500 stands for zero in the data rows.
Here are some points, each followed by its number:
tensor([373, 350, 377, 332, 412, 401, 378, 380, 491, 405, 395, 390, 323, 331, 355, 444, 409, 491,
        439, 504, 457, 421, 424, 395, 487, 483, 484, 438, 423, 462, 353, 432, 459, 393]) 0
tensor([446, 467, 407, 432, 497, 438, 379, 399, 361, 351, 366, 348, 408, 490, 491, 502, 418, 455,
        479, 521, 488, 487, 416, 462, 446, 510, 431, 496, 514, 463, 460, 438, 542, 423]) 1
tensor([406, 454, 492, 506, 493, 585, 510, 485, 522, 421, 372, 384, 340, 409, 418, 531, 633, 740,
        650, 665, 666, 568, 601, 582, 605, 621, 566, 612, 668, 691, 598, 531, 515, 521]) 2
tensor([516, 462, 540, 399, 387, 351, 401, 362, 398, 394, 446, 526, 582, 557, 542, 512, 494, 407,
        477, 400, 411, 446, 454, 547, 481, 463, 417, 416, 477, 439, 427, 470, 398, 406]) 3
tensor([567, 545, 561, 457, 517, 566, 499, 493, 566, 559, 460, 537, 453, 583, 529, 571, 621, 620,
        695, 626, 635, 575, 555, 617, 646, 596, 569, 580, 499, 570, 530, 555, 500, 649]) 4
tensor([421, 363, 390, 362, 397, 311, 405, 476, 479, 530, 470, 436, 414, 403, 423, 435, 470, 553,
        507, 502, 498, 497, 339, 352, 378, 395, 399, 344, 382, 447, 431, 376, 413, 440]) 5
tensor([493, 437, 527, 592, 641, 542, 471, 482, 476, 425, 343, 451, 514, 582, 578, 535, 626, 579,
        590, 575, 627, 612, 604, 506, 600, 538, 610, 488, 609, 606, 696, 608, 527, 586]) 6
tensor([701, 596, 707, 649, 627, 740, 684, 748, 652, 795, 808, 901, 817, 721, 742, 714, 663, 620,
        665, 687, 690, 702, 693, 718, 750, 753, 813, 835, 767, 683, 685, 692, 664, 705]) 7
tensor([529, 539, 500, 518, 501, 474, 497, 547, 592, 560, 398, 406, 412, 480, 448, 460, 542, 514,
        522, 466, 523, 555, 486, 531, 522, 570, 531, 577, 529, 484, 479, 460, 487, 465]) 8
tensor([499, 464, 480, 464, 462, 463, 497, 504, 490, 498, 586, 562, 555, 552, 538, 460, 478, 411,
        404, 397, 466, 494, 533, 461, 528, 451, 491, 458, 499, 441, 401, 427, 475, 402]) 9
tensor([538, 658, 619, 625, 563, 507, 373, 376, 386, 429, 496, 611, 696, 630, 645, 498, 507, 486,
        346, 492, 511, 606, 581, 592, 519, 457, 376, 440, 473, 466, 464, 565, 545, 459]) 10
tensor([649, 622, 671, 616, 564, 695, 744, 717, 779, 691, 699, 680, 592, 611, 580, 658, 560, 538,
        650, 608, 503, 518, 495, 627, 565, 529, 597, 636, 629, 486, 560, 528, 535, 555]) 11
tensor([407, 337, 393, 360, 426, 412, 489, 534, 511, 523, 382, 406, 248, 287, 372, 432, 383, 471,
        466, 462, 364, 400, 346, 329, 306, 332, 269, 335, 358, 312, 365, 397, 378, 410]) 12
tensor([513, 586, 601, 503, 561, 504, 521, 390, 517, 450, 432, 489, 579, 588, 539, 605, 638, 626,
        635, 675, 600, 567, 577, 568, 620, 540, 518, 493, 459, 488, 474, 493, 527, 545]) 13
tensor([632, 638, 628, 584, 582, 554, 600, 652, 551, 544, 487, 412, 473, 537, 503, 591, 755, 796,
        703, 710, 658, 548, 545, 484, 521, 636, 564, 510, 525, 639, 503, 663, 577, 667]) 14
tensor([365, 473, 460, 427, 466, 626, 674, 684, 536, 572, 634, 611, 509, 492, 580, 475, 415, 361,
        372, 354, 373, 341, 433, 460, 503, 401, 494, 573, 448, 426, 478, 548, 495, 427]) 15
tensor([520, 368, 422, 397, 353, 322, 338, 346, 394, 390, 329, 327, 409, 359, 284, 363, 495, 512,
        433, 424, 489, 499, 481, 383, 443, 404, 354, 442, 331, 388, 347, 384, 396, 532]) 16
tensor([401, 390, 342, 359, 303, 344, 434, 485, 463, 402, 442, 391, 364, 301, 424, 373, 372, 302,
        415, 409, 298, 397, 352, 473, 448, 448, 422, 456, 381, 364, 332, 437, 465, 493]) 17
tensor([478, 435, 344, 375, 388, 375, 248, 299, 456, 437, 313, 242, 355, 338, 285, 316, 424, 528,
        512, 472, 516, 460, 420, 348, 451, 417, 365, 263, 396, 483, 395, 426, 411, 488]) 18
tensor([585, 543, 616, 621, 629, 611, 563, 601, 551, 500, 569, 532, 582, 601, 581, 569, 510, 486,
        556, 496, 539, 561, 566, 547, 463, 538, 601, 641, 637, 677, 674, 533, 543, 510]) 19
tensor([489, 554, 541, 485, 404, 480, 528, 541, 456, 477, 523, 464, 572, 516, 568, 575, 502, 505,
        487, 498, 472, 485, 554, 526, 479, 442, 514, 514, 460, 426, 562, 494, 434, 446]) 20
tensor([459, 525, 530, 528, 513, 577, 555, 626, 615, 584, 570, 521, 546, 506, 494, 489, 465, 496,
        486, 415, 412, 446, 456, 423, 522, 467, 501, 586, 528, 504, 516, 584, 486, 549]) 21
tensor([350, 381, 323, 407, 412, 500, 487, 524, 463, 406, 321, 326, 378, 306, 351, 387, 434, 394,
        390, 344, 303, 373, 206, 271, 336, 323, 410, 370, 357, 453, 452, 343, 442, 339]) 22
tensor([582, 563, 569, 554, 566, 531, 435, 445, 434, 492, 479, 535, 536, 540, 586, 558, 421, 461,
        443, 547, 467, 511, 490, 500, 449, 405, 421, 446, 413, 547, 506, 477, 466, 553]) 23
tensor([730, 547, 564, 492, 476, 546, 576, 556, 704, 633, 649, 542, 524, 498, 448, 513, 636, 593,
        627, 586, 534, 496, 430, 491, 460, 570, 536, 560, 505, 515, 550, 444, 602, 671]) 24
tensor([484, 558, 616, 495, 420, 482, 516, 445, 526, 554, 596, 641, 620, 530, 556, 568, 416, 374,
        487, 523, 470, 546, 640, 574, 619, 549, 559, 532, 490, 414, 401, 494, 458, 453]) 25
tensor([527, 448, 340, 359, 282, 337, 366, 482, 551, 578, 549, 529, 469, 468, 436, 498, 435, 446,
        454, 411, 418, 410, 440, 552, 512, 660, 586, 544, 503, 463, 420, 496, 481, 527]) 26
tensor([277, 328, 344, 416, 487, 515, 421, 404, 375, 394, 361, 334, 468, 396, 541, 412, 463, 516,
        453, 357, 411, 431, 377, 366, 344, 372, 390, 500, 388, 458, 492, 430, 379, 248]) 27
tensor([605, 590, 657, 609, 693, 696, 603, 668, 639, 587, 573, 495, 587, 549, 551, 626, 581, 645,
        745, 645, 714, 677, 613, 547, 584, 577, 662, 652, 717, 739, 794, 616, 650, 688]) 28
tensor([488, 466, 547, 570, 509, 544, 515, 503, 490, 460, 538, 533, 504, 519, 530, 498, 401, 444,
        529, 432, 464, 497, 491, 613, 636, 596, 656, 669, 519, 487, 467, 443, 521, 488]) 29
tensor([755, 681, 683, 566, 661, 603, 617, 588, 614, 625, 568, 601, 696, 616, 646, 698, 728, 861,
        781, 737, 734, 705, 678, 655, 670, 664, 640, 610, 595, 585, 582, 579, 637, 640]) 30
tensor([399, 392, 391, 304, 394, 371, 257, 344, 437, 319, 297, 228, 356, 402, 398, 398, 475, 449,
        407, 381, 382, 343, 403, 384, 377, 357, 338, 408, 378, 358, 362, 361, 293, 304]) 31
tensor([545, 573, 486, 581, 531, 515, 638, 613, 559, 613, 620, 571, 563, 560, 564, 565, 436, 457,
        425, 522, 558, 513, 518, 501, 559, 529, 560, 491, 541, 512, 496, 508, 565, 537]) 32
tensor([484, 529, 543, 472, 456, 479, 519, 490, 523, 588, 563, 524, 585, 543, 528, 343, 393, 359,
        415, 418, 452, 475, 453, 531, 512, 456, 556, 403, 499, 443, 379, 418, 371, 428]) 33
tensor([447, 455, 376, 468, 508, 509, 403, 529, 608, 482, 412, 402, 402, 380, 382, 461, 644, 796,
        711, 712, 598, 657, 520, 405, 499, 522, 521, 538, 513, 608, 561, 540, 664, 589]) 34
tensor([475, 498, 473, 432, 445, 386, 432, 345, 351, 328, 362, 362, 345, 406, 368, 333, 453, 408,
        461, 445, 377, 423, 370, 372, 391, 404, 381, 508, 486, 484, 466, 511, 414, 373]) 35
tensor([503, 525, 469, 493, 445, 433, 410, 435, 449, 433, 502, 520, 462, 550, 527, 564, 528, 488,
        510, 519, 450, 528, 484, 548, 490, 571, 521, 606, 423, 477, 475, 526, 452, 317]) 36
tensor([313, 375, 432, 441, 391, 458, 565, 503, 482, 402, 347, 347, 330, 331, 364, 462, 414, 411,
        404, 337, 362, 299, 259, 273, 322, 399, 443, 430, 520, 510, 403, 489, 405, 437]) 37
tensor([601, 551, 457, 461, 408, 538, 517, 612, 615, 679, 641, 573, 512, 522, 549, 574, 579, 759,
        671, 643, 627, 581, 569, 592, 676, 635, 578, 551, 509, 505, 514, 501, 576, 688]) 38
tensor([664, 606, 638, 510, 453, 490, 486, 474, 512, 593, 531, 492, 555, 530, 564, 437, 495, 492,
        469, 532, 535, 566, 554, 616, 635, 538, 612, 555, 507, 453, 536, 491, 583, 638]) 39
tensor([455, 378, 427, 409, 487, 396, 380, 362, 337, 524, 405, 533, 491, 412, 515, 502, 472, 527,
        488, 521, 486, 547, 462, 465, 464, 527, 432, 438, 418, 467, 374, 485, 442, 454]) 40
tensor([451, 493, 518, 397, 407, 371, 402, 466, 397, 420, 409, 420, 341, 400, 412, 392, 365, 329,
        325, 323, 349, 312, 370, 357, 356, 307, 326, 415, 314, 331, 344, 354, 432, 405]) 41
tensor([426, 501, 541, 521, 589, 563, 586, 608, 524, 556, 538, 641, 603, 554, 662, 522, 553, 443,
        480, 518, 426, 470, 431, 484, 469, 405, 419, 488, 463, 528, 491, 548, 561, 587]) 42
tensor([344, 342, 371, 385, 421, 403, 378, 438, 383, 472, 411, 399, 424, 379, 430, 410, 365, 334,
        289, 376, 338, 288, 279, 261, 257, 278, 283, 244, 314, 367, 411, 396, 392, 306]) 43
tensor([671, 576, 597, 540, 515, 539, 598, 658, 677, 662, 579, 521, 444, 387, 450, 503, 619, 656,
        662, 565, 530, 579, 476, 436, 507, 618, 598, 554, 503, 508, 476, 560, 546, 578]) 44
tensor([522, 505, 462, 563, 576, 467, 410, 451, 468, 427, 405, 465, 581, 540, 514, 526, 560, 461,
        442, 459, 509, 618, 574, 591, 482, 561, 500, 488, 518, 537, 585, 522, 393, 449]) 45
tensor([325, 362, 370, 426, 387, 495, 443, 444, 450, 456, 510, 415, 419, 337, 340, 352, 369, 345,
        365, 337, 267, 263, 360, 288, 320, 244, 384, 405, 464, 435, 398, 477, 487, 476]) 46
tensor([622, 569, 490, 472, 515, 484, 627, 623, 670, 585, 540, 472, 477, 428, 395, 489, 580, 695,
        643, 567, 603, 527, 546, 478, 475, 531, 538, 558, 562, 482, 496, 511, 534, 602]) 47
tensor([463, 398, 369, 477, 447, 395, 444, 459, 411, 432, 400, 422, 367, 402, 403, 386, 483, 462,
        429, 397, 458, 414, 405, 426, 411, 462, 429, 446, 419, 424, 408, 458, 474, 460]) 48
tensor([648, 654, 592, 507, 585, 493, 625, 674, 797, 705, 661, 536, 494, 390, 465, 566, 629, 808,
        692, 709, 676, 554, 568, 566, 671, 697, 687, 650, 667, 552, 576, 616, 675, 739]) 49
tensor([515, 583, 626, 582, 617, 541, 658, 623, 566, 518, 626, 627, 539, 617, 615, 661, 651, 586,
        693, 693, 638, 593, 691, 748, 579, 630, 598, 642, 614, 476, 571, 573, 519, 521]) 50
tensor([412, 375, 363, 390, 417, 417, 362, 279, 354, 346, 364, 426, 427, 500, 442, 428, 469, 495,
        465, 489, 500, 632, 461, 424, 423, 443, 409, 333, 468, 530, 478, 433, 460, 437]) 51
tensor([524, 467, 504, 545, 427, 473, 473, 465, 464, 438, 470, 594, 582, 586, 571, 529, 449, 489,
        500, 576, 584, 629, 602, 690, 560, 518, 511, 552, 481, 445, 497, 493, 536, 495]) 52
tensor([559, 583, 576, 585, 691, 698, 593, 530, 446, 402, 354, 462, 550, 629, 636, 562, 556, 519,
        516, 566, 482, 541, 573, 542, 491, 541, 577, 659, 666, 711, 720, 598, 626, 515]) 53
tensor([380, 424, 419, 370, 387, 396, 322, 400, 379, 402, 358, 392, 359, 448, 308, 339, 354, 424,
        351, 372, 364, 447, 443, 412, 414, 467, 441, 406, 421, 435, 430, 377, 420, 470]) 54
tensor([342, 456, 446, 368, 313, 300, 309, 254, 253, 272, 405, 361, 410, 535, 460, 354, 322, 302,
        306, 335, 375, 379, 422, 478, 428, 401, 274, 362, 398, 351, 312, 308, 358, 324]) 55
tensor([597, 606, 613, 644, 636, 686, 639, 594, 546, 546, 663, 671, 552, 647, 523, 578, 512, 469,
        514, 564, 599, 635, 665, 645, 630, 539, 568, 602, 600, 614, 540, 583, 581, 513]) 56
tensor([507, 566, 754, 660, 738, 699, 638, 619, 570, 587, 733, 773, 702, 707, 710, 654, 425, 528,
        530, 566, 541, 541, 623, 686, 574, 543, 572, 682, 691, 642, 686, 615, 586, 558]) 57
tensor([486, 496, 568, 596, 564, 566, 536, 475, 471, 473, 618, 620, 615, 644, 635, 589, 503, 431,
        490, 489, 482, 485, 532, 567, 632, 571, 559, 576, 582, 512, 534, 616, 585, 617]) 58
tensor([395, 435, 503, 419, 577, 564, 512, 487, 525, 566, 485, 647, 539, 531, 496, 426, 362, 438,
        416, 483, 474, 476, 552, 533, 536, 474, 610, 582, 553, 530, 558, 547, 493, 451]) 59
tensor([512, 470, 559, 470, 582, 547, 547, 496, 414, 446, 498, 468, 498, 577, 610, 579, 555, 550,
        503, 581, 539, 533, 615, 526, 543, 502, 470, 475, 527, 503, 475, 441, 483, 421]) 60
tensor([550, 433, 417, 428, 424, 384, 248, 268, 352, 423, 421, 461, 616, 562, 583, 473, 430, 469,
        470, 465, 540, 597, 539, 523, 518, 493, 415, 381, 429, 464, 467, 452, 481, 518]) 61
tensor([691, 583, 507, 448, 525, 569, 579, 599, 729, 670, 518, 450, 413, 410, 324, 370, 526, 512,
        525, 539, 518, 538, 531, 392, 476, 590, 539, 468, 449, 554, 546, 607, 537, 574]) 62
tensor([475, 455, 470, 404, 472, 471, 400, 554, 465, 576, 383, 392, 380, 450, 368, 438, 448, 463,
        473, 451, 435, 452, 332, 395, 398, 417, 431, 441, 440, 530, 475, 415, 386, 512]) 63
tensor([394, 400, 415, 348, 398, 403, 525, 482, 381, 496, 487, 418, 349, 325, 415, 348, 381, 415,
        494, 411, 400, 266, 375, 390, 459, 370, 385, 388, 356, 224, 249, 277, 357, 385]) 64
tensor([517, 522, 551, 636, 531, 571, 631, 512, 542, 573, 568, 576, 510, 593, 548, 491, 501, 389,
        452, 442, 361, 413, 393, 453, 410, 316, 457, 374, 415, 452, 388, 444, 497, 443]) 65
tensor([691, 742, 699, 716, 704, 672, 764, 714, 735, 825, 842, 844, 741, 755, 764, 758, 723, 658,
        717, 705, 699, 647, 787, 845, 837, 853, 684, 770, 688, 603, 701, 705, 842, 867]) 66
tensor([488, 440, 391, 380, 428, 436, 513, 493, 411, 417, 343, 399, 334, 360, 391, 356, 357, 451,
        424, 434, 350, 281, 302, 377, 363, 406, 463, 453, 504, 399, 391, 361, 336, 336]) 67
tensor([720, 646, 596, 647, 625, 617, 637, 710, 754, 712, 668, 611, 667, 678, 671, 658, 734, 755,
        684, 690, 706, 722, 687, 644, 567, 669, 691, 699, 706, 772, 759, 640, 616, 649]) 68
tensor([400, 388, 433, 418, 391, 420, 432, 524, 492, 510, 356, 346, 332, 349, 299, 340, 412, 373,
        419, 440, 441, 346, 362, 215, 263, 404, 322, 437, 391, 466, 409, 465, 459, 476]) 69
tensor([280, 176, 322, 244, 307, 364, 308, 307, 357, 299, 192, 214, 210, 138, 191, 242, 380, 382,
        350, 371, 350, 283, 257, 191, 255, 242, 263, 352, 329, 285, 326, 297, 316, 339]) 70
tensor([560, 614, 605, 672, 733, 573, 476, 391, 493, 432, 445, 512, 649, 696, 606, 597, 693, 624,
        622, 656, 705, 706, 697, 691, 604, 648, 545, 589, 613, 680, 695, 595, 579, 569]) 71
tensor([558, 503, 456, 485, 417, 364, 391, 447, 520, 542, 572, 495, 449, 432, 464, 400, 444, 550,
        501, 544, 531, 539, 515, 488, 602, 539, 495, 472, 518, 562, 514, 544, 523, 629]) 72
tensor([511, 529, 580, 602, 650, 729, 545, 482, 490, 423, 526, 560, 635, 783, 640, 558, 492, 480,
        440, 535, 589, 685, 734, 624, 626, 558, 528, 469, 592, 613, 751, 686, 590, 572]) 73
tensor([528, 526, 370, 427, 421, 355, 340, 429, 431, 474, 419, 426, 473, 524, 548, 554, 522, 597,
        545, 459, 504, 532, 501, 445, 479, 362, 368, 319, 288, 367, 431, 404, 474, 520]) 74
tensor([318, 298, 251, 295, 304, 367, 303, 325, 332, 385, 372, 297, 348, 308, 316, 299, 278, 260,
        361, 312, 326, 385, 249, 312, 301, 266, 320, 271, 321, 266, 368, 309, 325, 272]) 75
tensor([515, 520, 523, 592, 533, 569, 589, 539, 567, 533, 619, 636, 634, 610, 583, 583, 458, 452,
        369, 465, 461, 523, 474, 557, 602, 568, 593, 587, 519, 496, 566, 543, 477, 402]) 76
tensor([646, 596, 662, 652, 634, 620, 712, 668, 639, 597, 672, 540, 613, 588, 637, 652, 654, 613,
        596, 704, 521, 566, 556, 560, 617, 622, 680, 655, 699, 678, 553, 610, 565, 540]) 77
tensor([619, 719, 693, 670, 653, 607, 619, 597, 633, 670, 683, 718, 722, 736, 729, 684, 612, 635,
        528, 649, 628, 682, 705, 786, 752, 742, 670, 653, 594, 611, 647, 638, 626, 603]) 78
tensor([546, 584, 669, 630, 647, 725, 677, 692, 758, 692, 627, 649, 709, 706, 795, 755, 780, 774,
        748, 707, 690, 676, 622, 731, 647, 855, 798, 810, 925, 864, 795, 801, 724, 732]) 79
tensor([576, 509, 441, 434, 520, 361, 362, 339, 411, 380, 418, 482, 525, 520, 480, 482, 332, 357,
        359, 418, 511, 498, 585, 480, 460, 540, 433, 425, 476, 494, 445, 369, 390, 420]) 80
tensor([646, 544, 573, 571, 605, 519, 569, 642, 595, 578, 581, 589, 508, 596, 554, 585, 555, 608,
        586, 552, 557, 491, 580, 496, 547, 561, 622, 606, 578, 583, 562, 558, 529, 649]) 81
tensor([457, 391, 315, 228, 253, 267, 137, 307, 299, 350, 331, 310, 248, 278, 318, 260, 401, 389,
        424, 342, 355, 297, 270, 306, 296, 331, 367, 374, 273, 246, 223, 216, 200, 318]) 82
tensor([601, 623, 663, 647, 559, 597, 534, 493, 502, 648, 662, 719, 724, 690, 617, 540, 525, 495,
        531, 539, 651, 690, 592, 596, 603, 482, 505, 471, 570, 587, 615, 546, 572, 503]) 83
tensor([546, 504, 443, 459, 502, 624, 607, 696, 644, 613, 519, 535, 508, 497, 496, 675, 618, 533,
        626, 614, 480, 486, 486, 513, 541, 600, 527, 594, 634, 572, 558, 626, 580, 569]) 84
tensor([363, 401, 537, 534, 595, 702, 722, 564, 515, 449, 477, 451, 451, 462, 551, 556, 504, 450,
        466, 421, 383, 369, 450, 537, 500, 417, 508, 556, 548, 609, 598, 552, 539, 522]) 85
tensor([335, 363, 329, 392, 422, 426, 454, 419, 323, 355, 433, 410, 392, 433, 338, 393, 355, 348,
        295, 334, 365, 275, 419, 415, 433, 417, 407, 397, 444, 329, 277, 366, 300, 271]) 86
tensor([532, 633, 472, 555, 459, 491, 438, 422, 455, 466, 589, 492, 593, 572, 517, 438, 412, 431,
        364, 456, 535, 538, 421, 509, 508, 438, 336, 407, 351, 449, 378, 502, 416, 430]) 87
tensor([343, 316, 484, 406, 449, 425, 454, 409, 394, 368, 374, 442, 397, 389, 404, 395, 303, 326,
        402, 411, 423, 365, 513, 368, 360, 308, 336, 393, 313, 332, 395, 353, 411, 269]) 88
tensor([549, 509, 507, 412, 390, 374, 353, 387, 391, 389, 430, 509, 517, 478, 426, 435, 363, 384,
        359, 354, 430, 467, 544, 437, 424, 378, 381, 314, 324, 310, 306, 407, 442, 516]) 89
Which two points above are nearest to each new point, looking only along the 4 directions in which the numbered points spread most? Their numbers follow each, nearest first.
tensor([494, 512, 486, 508, 466, 355, 404, 432, 434, 585, 549, 607, 633, 592, 530, 458, 394, 373,
        381, 496, 478, 503, 514, 539, 489, 428, 426, 478, 374, 410, 420, 476, 437, 347]) 87 9
tensor([709, 672, 635, 631, 577, 562, 599, 576, 686, 652, 609, 628, 663, 558, 578, 614, 662, 616,
        559, 569, 578, 635, 598, 588, 594, 638, 622, 580, 581, 590, 538, 485, 576, 612]) 50 81
tensor([502, 527, 437, 543, 476, 414, 439, 436, 531, 445, 370, 444, 448, 339, 360, 393, 441, 512,
        507, 470, 465, 410, 543, 431, 465, 508, 487, 491, 457, 516, 468, 470, 418, 485]) 63 40
tensor([596, 552, 565, 539, 664, 610, 612, 678, 688, 605, 505, 475, 517, 472, 476, 574, 623, 705,
        682, 644, 714, 594, 551, 445, 499, 533, 602, 586, 658, 733, 663, 561, 633, 572]) 14 84
tensor([485, 481, 479, 575, 564, 571, 510, 450, 513, 465, 534, 585, 585, 638, 501, 565, 570, 663,
        612, 558, 607, 678, 641, 554, 563, 523, 469, 462, 507, 608, 650, 583, 611, 679]) 13 4
tensor([541, 521, 479, 475, 460, 456, 569, 547, 597, 488, 454, 399, 431, 397, 431, 418, 466, 516,
        537, 554, 516, 434, 510, 444, 503, 451, 556, 482, 494, 414, 451, 430, 557, 546]) 8 72
tensor([603, 495, 432, 452, 363, 425, 371, 434, 430, 419, 482, 383, 408, 382, 390, 390, 398, 525,
        464, 461, 487, 466, 437, 389, 457, 420, 418, 406, 377, 406, 385, 416, 393, 530]) 5 48
tensor([707, 663, 644, 604, 577, 526, 517, 446, 411, 470, 587, 736, 652, 750, 715, 542, 446, 410,
        489, 620, 633, 604, 750, 764, 791, 655, 603, 613, 653, 584, 567, 648, 602, 574]) 83 73
tensor([359, 481, 444, 456, 475, 443, 451, 378, 463, 415, 477, 509, 558, 519, 564, 414, 470, 328,
        437, 428, 489, 479, 524, 434, 449, 341, 331, 401, 510, 424, 416, 566, 446, 409]) 3 80
tensor([597, 691, 774, 670, 681, 664, 683, 640, 547, 618, 598, 658, 578, 656, 767, 679, 694, 661,
        652, 727, 607, 626, 716, 729, 748, 669, 761, 726, 742, 794, 679, 692, 635, 588]) 68 78
tensor([447, 496, 320, 338, 371, 410, 454, 423, 462, 557, 558, 515, 487, 463, 474, 401, 434, 368,
        366, 302, 368, 326, 356, 337, 444, 432, 508, 544, 359, 420, 445, 439, 443, 418]) 17 64
tensor([555, 622, 619, 550, 526, 546, 529, 572, 368, 476, 436, 433, 349, 358, 392, 432, 488, 567,
        579, 556, 480, 490, 481, 497, 501, 532, 561, 632, 625, 511, 531, 535, 529, 588]) 8 62
tensor([469, 447, 481, 427, 348, 441, 474, 490, 556, 534, 544, 465, 457, 457, 476, 459, 493, 447,
        464, 470, 464, 415, 448, 419, 423, 465, 419, 452, 517, 352, 405, 474, 506, 488]) 26 63
tensor([545, 490, 473, 392, 440, 333, 428, 401, 532, 469, 332, 508, 533, 490, 477, 476, 424, 494,
        387, 491, 565, 592, 504, 505, 556, 502, 383, 338, 358, 306, 298, 339, 360, 464]) 74 40
tensor([521, 556, 556, 544, 555, 579, 537, 521, 549, 550, 619, 642, 661, 641, 620, 546, 533, 407,
        537, 565, 611, 652, 640, 587, 635, 595, 602, 622, 629, 690, 674, 604, 546, 516]) 56 83
tensor([577, 500, 451, 507, 445, 424, 527, 466, 464, 458, 429, 455, 457, 471, 392, 479, 531, 605,
        582, 550, 522, 551, 543, 504, 471, 516, 541, 500, 465, 529, 418, 410, 459, 494]) 72 8
tensor([574, 576, 605, 661, 572, 620, 718, 704, 645, 608, 577, 589, 620, 603, 682, 688, 735, 662,
        626, 596, 534, 537, 575, 587, 665, 615, 608, 628, 604, 584, 623, 560, 651, 596]) 77 50
tensor([542, 525, 491, 573, 628, 637, 624, 511, 539, 526, 507, 590, 515, 623, 540, 604, 575, 543,
        487, 492, 514, 455, 588, 552, 511, 591, 457, 649, 578, 512, 643, 606, 534, 489]) 19 58
tensor([460, 437, 468, 484, 518, 441, 479, 383, 383, 372, 451, 461, 486, 566, 441, 474, 324, 324,
        413, 390, 504, 453, 439, 501, 322, 287, 262, 352, 363, 433, 426, 433, 432, 253]) 88 3
tensor([272, 329, 383, 460, 485, 475, 496, 448, 483, 332, 400, 524, 487, 528, 526, 579, 523, 521,
        398, 437, 378, 434, 346, 311, 392, 304, 456, 326, 463, 492, 502, 498, 425, 401]) 27 35
tensor([354, 322, 311, 331, 279, 343, 389, 413, 440, 475, 394, 282, 399, 334, 339, 329, 334, 292,
        299, 275, 232, 323, 285, 328, 324, 419, 406, 428, 346, 348, 384, 357, 348, 426]) 43 41
tensor([369, 292, 361, 418, 494, 504, 476, 492, 472, 393, 412, 410, 474, 463, 472, 456, 489, 494,
        481, 452, 525, 513, 515, 464, 485, 470, 433, 544, 540, 562, 573, 452, 429, 419]) 1 63
tensor([516, 539, 464, 514, 598, 534, 622, 659, 661, 579, 469, 481, 437, 425, 414, 520, 515, 639,
        626, 562, 594, 411, 429, 391, 357, 420, 338, 477, 452, 479, 442, 447, 430, 540]) 62 8
tensor([429, 472, 508, 531, 565, 621, 595, 528, 540, 591, 583, 606, 630, 696, 645, 521, 372, 415,
        384, 523, 546, 635, 620, 639, 592, 570, 475, 456, 511, 569, 551, 654, 551, 492]) 58 76
tensor([358, 340, 478, 503, 551, 530, 440, 367, 283, 265, 373, 433, 495, 520, 482, 454, 443, 420,
        450, 372, 494, 452, 460, 486, 484, 424, 393, 407, 491, 543, 551, 542, 463, 480]) 1 51
tensor([476, 415, 451, 499, 488, 598, 451, 443, 454, 342, 380, 437, 496, 497, 621, 573, 617, 522,
        559, 586, 557, 616, 584, 475, 513, 446, 478, 466, 461, 551, 604, 495, 537, 512]) 45 60
tensor([407, 414, 429, 393, 318, 336, 292, 338, 387, 426, 460, 533, 495, 481, 318, 346, 289, 302,
        391, 373, 361, 436, 476, 420, 421, 435, 352, 283, 373, 407, 403, 349, 400, 385]) 89 41
tensor([577, 539, 497, 600, 585, 681, 646, 539, 529, 487, 446, 535, 565, 650, 719, 695, 732, 685,
        665, 672, 691, 639, 591, 632, 633, 651, 626, 584, 677, 663, 673, 697, 635, 594]) 28 71
tensor([668, 703, 630, 525, 629, 509, 452, 565, 578, 546, 555, 465, 527, 469, 441, 464, 612, 664,
        609, 602, 664, 662, 526, 467, 536, 618, 619, 506, 515, 507, 522, 389, 489, 642]) 4 38
tensor([494, 531, 488, 534, 504, 504, 486, 470, 469, 531, 437, 475, 520, 474, 587, 600, 523, 519,
        477, 499, 483, 541, 551, 577, 493, 492, 461, 424, 427, 472, 461, 500, 434, 420]) 36 23
tensor([600, 662, 673, 596, 641, 602, 642, 606, 586, 671, 614, 572, 629, 598, 649, 681, 613, 628,
        584, 603, 581, 611, 664, 793, 664, 614, 625, 617, 479, 578, 503, 528, 667, 688]) 50 56
tensor([539, 514, 538, 515, 543, 619, 725, 635, 612, 595, 609, 594, 448, 565, 534, 583, 460, 556,
        497, 456, 432, 360, 417, 389, 433, 456, 449, 566, 511, 542, 527, 591, 561, 567]) 21 42
tensor([321, 401, 478, 496, 545, 557, 552, 521, 470, 438, 407, 487, 527, 530, 590, 583, 509, 537,
        492, 581, 471, 464, 490, 491, 458, 544, 516, 555, 689, 631, 562, 599, 517, 393]) 85 59
tensor([580, 552, 632, 618, 605, 586, 582, 533, 538, 548, 650, 587, 664, 656, 669, 639, 644, 580,
        548, 608, 697, 648, 578, 632, 577, 592, 630, 649, 659, 709, 611, 617, 495, 633]) 50 56
tensor([614, 577, 551, 617, 580, 654, 600, 594, 573, 604, 605, 566, 628, 496, 536, 556, 562, 566,
        602, 569, 564, 592, 508, 490, 504, 514, 537, 597, 571, 623, 625, 681, 535, 589]) 81 84
tensor([354, 372, 360, 358, 295, 448, 472, 466, 483, 488, 579, 531, 467, 462, 482, 478, 329, 364,
        327, 362, 292, 398, 455, 504, 566, 548, 489, 545, 394, 469, 410, 429, 449, 420]) 33 9
tensor([478, 480, 514, 549, 506, 544, 441, 447, 497, 459, 495, 517, 491, 552, 546, 473, 487, 477,
        476, 548, 550, 538, 476, 452, 437, 437, 541, 572, 529, 566, 632, 599, 560, 450]) 60 45
tensor([614, 609, 696, 634, 701, 705, 728, 685, 602, 609, 675, 673, 622, 652, 674, 612, 584, 637,
        694, 601, 707, 654, 753, 719, 768, 710, 699, 732, 774, 749, 737, 692, 652, 586]) 68 78
tensor([559, 559, 562, 474, 531, 510, 529, 535, 529, 536, 605, 641, 603, 586, 493, 424, 397, 418,
        419, 498, 513, 540, 500, 527, 640, 487, 502, 520, 558, 456, 443, 471, 481, 459]) 25 29
tensor([720, 707, 691, 640, 634, 684, 652, 580, 631, 627, 713, 694, 777, 743, 802, 612, 638, 628,
        604, 582, 655, 672, 649, 719, 688, 685, 655, 674, 595, 589, 619, 635, 585, 674]) 78 50
